(in the rows, 128 means zero)
Named turns come first, each shown by rows before and after it. Which turns, in which order, take the first row of each pair that follows to the second? Write the first one first, as in the answered first pair.
q_584 (before => after):
[111 134 107 155 117 106 118 176 133 156 112 173 113] => [116 133 118 164 137 123 113 183 128 141 126 180 112]
[125 128 135 152 129 115 130 153 132 138 129 152 123] => [131 125 145 150 130 118 128 147 129 129 130 154 114]
[123 119 125 149 124 128 139 153 136 130 122 176 104] => [125 115 131 147 126 135 132 146 133 123 130 173 101]
q_543 (before => after):
[130 150 147  96 118 137 127 129 129 133 126 117 129] => [128 148 142  93 118 136 125 131 132 133 130 121 129]
[129 140 114  84 137 145 113  61 124 133 113 110 146] => [120 150  94  85 125 129 112  66 128 144 102 120 159]
[ 92 162 112 140 116 109 143 146  93 147 131 127 155] => [112 136 124 152 118 116 161 146  77 142 129 111 134]
[123 160 131 121 141 132  87 104 154  96 155 148 157] => [114 169  95 130 114  96  97 136 151 130 127 162 160]
q_242 (before => after):
[129  88 108 124 114 122 124  94 103 150 106 107 156] => [112 104  94 125 116 113 113 118 108 155 106 124 168]
[112 135 138 122 110 119 133 105 125 116 132 117 168] => [120 127 132 125 102 111 142  96 134 128 119 119 152]
[160 139 124 138 124 124 125  88 160 140 132 113  92] => [129 172  92 142 137 110 109 142 149 132 135 151 132]
[131 104 153 142 158 153 133 111 122 119 140 130 138] => [123 102 131 160 133 125 140 121 146 144 127 157 117]
Pairs:
(2 to 3 turns a pair)
[109 136 122 111 168 165 104 118 137  69 179 154 146] => [103 123  70 147 110 100 129 174 141 131 123 194 115] => q_242 q_242 q_543
[ 96 166 107 123 143 116 101 155 133 121 137 148 156] => [109 141 134 107 139 134 104  87 169 106 154 128 127] => q_584 q_242 q_543
[149 113 145 111 131 138 132  77 127 124 138  71 114] => [111 135 110 111 111 103 106  92 181 147 135 135 121] => q_543 q_242
[115 162 130 106 156 141  83 126 104 101 152 126 164] => [134 135 152 103 152 151  95  94 108  98 153 100 143] => q_242 q_242 q_242
[119 122 151 140 165 156 126 160 141 100 153 192  99] => [124 109 151 149 158 142 137 151 152 114 149 191  81] => q_242 q_242
[127 115 111 139 102 107 141 125 155 139 115 151 101] => [149 108 133 124 111 124 142 100 144 134 120 105 111] => q_242 q_242 q_584
[138 100 157 130 158 154 165 112  98 115 151 101 110] => [107 129 125 142 159 132 157 175 102 116 149 172 125] => q_242 q_543 q_242
[120 123 105 148 103  91 115 112 151 161 138 140 126] => [159  95 135 150 112 114 136 101 131 148 141 117 101] => q_543 q_543
[143 114 157 113 129 133 115  81 150 114 143 106 118] => [156  99 138 143 100 111 143 126 133 144 113 132  87] => q_242 q_543 q_543
[128 150 132 113 130 131 141 126  93 129 120  98 144] => [124 136 150 104 124 139 138  91 136 118 130 111 118] => q_242 q_543 q_543
[ 93 138  87 133 151 110 138 121 166 124 146 160 116] => [100 148  92 129 170 121 132 125 155 114 156 155 136] => q_242 q_242 q_242
[173  90 150 115 135 122 130  88  81 117 153  80 103] => [123 112 115 114 104  73 108  83 171 140 139 158  92] => q_543 q_242
[114 104  99  93  99 111 111  46 185 121 114  82 145] => [123  99  81 105  81  97 127  70 171 146  95  80 136] => q_543 q_543
[118 146 105 119 121 101 122 156 117 137 115 121 159] => [156  97 153 131 114 131 139 118 129 120 122 112 107] => q_584 q_584 q_242
[130 134 154 159 151 151 134 171  97 126 121 140 103] => [131 134 148 162 141 140 135 175 109 138 115 148  97] => q_242 q_242
[171  75 177 149 138 182 150 104 119 104 144 107  68] => [157  90 161 169 132 173 150 153 132 111 149 177  61] => q_242 q_543 q_543
[131 105 140 134 143 149 141 112 142 125 135 118 108] => [107 137 118 126 161 142 119 140 135 119 147 136 147] => q_242 q_242 q_543
[133 150 135  98 159 158 109 136  85 102 140 154 144] => [128 152 104 111 139 124 120 160  75 133 117 164 146] => q_543 q_543
[130 124 111 169 108 140 113 180 146 131 102 149 111] => [156 104 144 167 126 176 119 152 121 110 112 114 106] => q_543 q_242 q_242
